128 stands for zero in the data rows.
Some points, each followed by its number:
Array([164., 124., 110., 140., 167., 107., 126., 183., 102., 135., 110., 194.]) 0
Array([156.,  94., 134., 180., 106., 164., 148., 154.,  96., 124.,  78., 140.]) 1
Array([160., 166., 141.,  95., 130., 108., 143., 148.,  82., 183., 194., 155.]) 2
Array([149., 103., 152., 115., 112., 136., 156., 141., 124.,  85., 106.,  89.]) 3
Array([ 86., 185.,  79., 104., 217.,  91., 188., 107.,  81., 115., 221.,  88.]) 4
Array([166., 143., 216., 122., 117., 162., 150., 121., 122., 169., 115., 134.]) 5
Array([ 86., 173., 121., 127., 241., 111., 255.,  32., 131.,  25., 255.,  94.]) 6
Array([160.,  84., 115., 128., 126., 118.,  81., 177., 109., 129.,  96., 107.]) 7
Array([218., 109., 118., 212.,   0., 179.,  79., 195.,  91., 245.,  24., 201.]) 8
Array([143., 149., 135., 177., 108., 103., 112.,  87.,  84., 109., 179., 115.]) 9
Array([109.,  71., 162., 144., 147.,  94., 151., 129., 137.,  87., 135., 127.]) 10
Array([ 78., 206., 122.,  52., 170.,  69.,  70., 127., 142., 198., 142.,  86.]) 11
Array([217., 170., 162., 188.,  46., 155.,  93., 110., 157., 165.,  47., 176.]) 12
Array([103., 117., 131., 114., 128., 143., 162., 143., 159., 101., 105., 108.]) 13
Array([146.,  65., 152., 114., 159.,  77., 198., 173.,  79., 140., 114., 187.]) 14
Array([ 80., 119., 167.,  87., 140., 144., 152., 140., 123., 158., 141., 123.]) 15
Array([139., 167., 140., 173., 128., 151., 110., 110., 163., 104., 161., 149.]) 16
Array([137., 196.,  65., 210., 129., 135.,  88.,  73., 147.,  72., 190., 102.]) 17
Array([129., 100., 191.,  95., 145.,  91., 177., 128., 145.,  99.,  93., 130.]) 18
Array([197., 162., 165., 242.,  28., 229.,  47., 179., 138., 150.,  59., 158.]) 19
New points follow, each followed by the number of its nearest point above, looking only along the 4 directions in which the numbered points spread most.
Array([131., 152., 154., 107., 175., 180., 139.,  98., 108., 117., 190., 143.]) ~ 9
Array([129., 110., 124., 123., 158., 109.,  94., 103.,  96., 165., 163., 116.]) ~ 2
Array([149., 170., 125., 183., 105., 178., 110.,  84., 162.,  68., 139.,  98.]) ~ 16
Array([103.,  93., 146., 132.,  20., 155., 105., 170., 161., 132.,  24., 101.]) ~ 5
Array([158.,  89., 111.,  90., 180.,  87., 197., 167.,  70., 133., 142., 179.]) ~ 14
Array([ 76.,  73., 112.,  99., 140., 109., 192., 138.,  87., 143., 141., 141.]) ~ 14
Array([137.,  95., 119., 101., 178.,  91., 178., 176., 160., 163., 162., 145.]) ~ 15
Array([ 94., 109., 134., 115., 131., 130.,  87., 161., 122., 157., 175., 150.]) ~ 2
Array([129., 141., 101., 100., 109., 113., 106., 125., 151., 135.,  78., 148.]) ~ 5
Array([125., 117.,  86., 111.,  88., 119., 131., 108., 112., 139.,  96., 136.]) ~ 7
Array([175.,  74., 132., 140., 158., 115., 110., 135.,  90.,  56., 179.,  55.]) ~ 10
Array([ 88., 132., 112.,  90., 185.,  82., 131.,  84., 125.,  85., 137.,  89.]) ~ 15
Array([162., 169., 135., 141.,  84., 132., 110., 150., 132., 189., 120., 183.]) ~ 7
Array([130.,  35., 171., 103., 106., 153., 118., 192., 127., 145.,  36., 121.]) ~ 5
Array([149.,  92., 100., 112., 134., 102.,  97., 149., 116.,  91., 132.,  75.]) ~ 13
Array([ 92., 145.,  85., 181.,  80., 130.,  51., 103., 222., 104.,  53.,  68.]) ~ 16
Array([136., 150., 215., 217.,  69., 217.,  75., 165., 170., 152.,  71., 160.]) ~ 12
Array([ 68., 150., 103., 108., 130.,  93.,  93.,  92., 100., 157., 156., 131.]) ~ 2
Array([104., 124., 138.,  92., 100., 109., 110.,  97., 163.,  93., 159.,  52.]) ~ 13
Array([ 75., 112.,  33.,  71., 102., 105., 157., 119., 146., 111., 121., 113.]) ~ 15
Array([ 42., 157.,  92., 104., 174.,  95., 128., 126.,  93., 149., 122., 129.]) ~ 2
Array([154., 120., 161., 230., 107., 239.,  51., 114.,  98., 115.,  68., 165.]) ~ 12
Array([178., 133., 103., 114., 101., 141., 148., 111., 143., 153., 144., 150.]) ~ 7
Array([105.,  90., 141.,  82.,  81., 154., 124., 148., 120., 160., 128., 167.]) ~ 7
Array([136., 169.,  84., 152., 112., 120.,  84., 106., 141., 187.,  74., 150.]) ~ 7
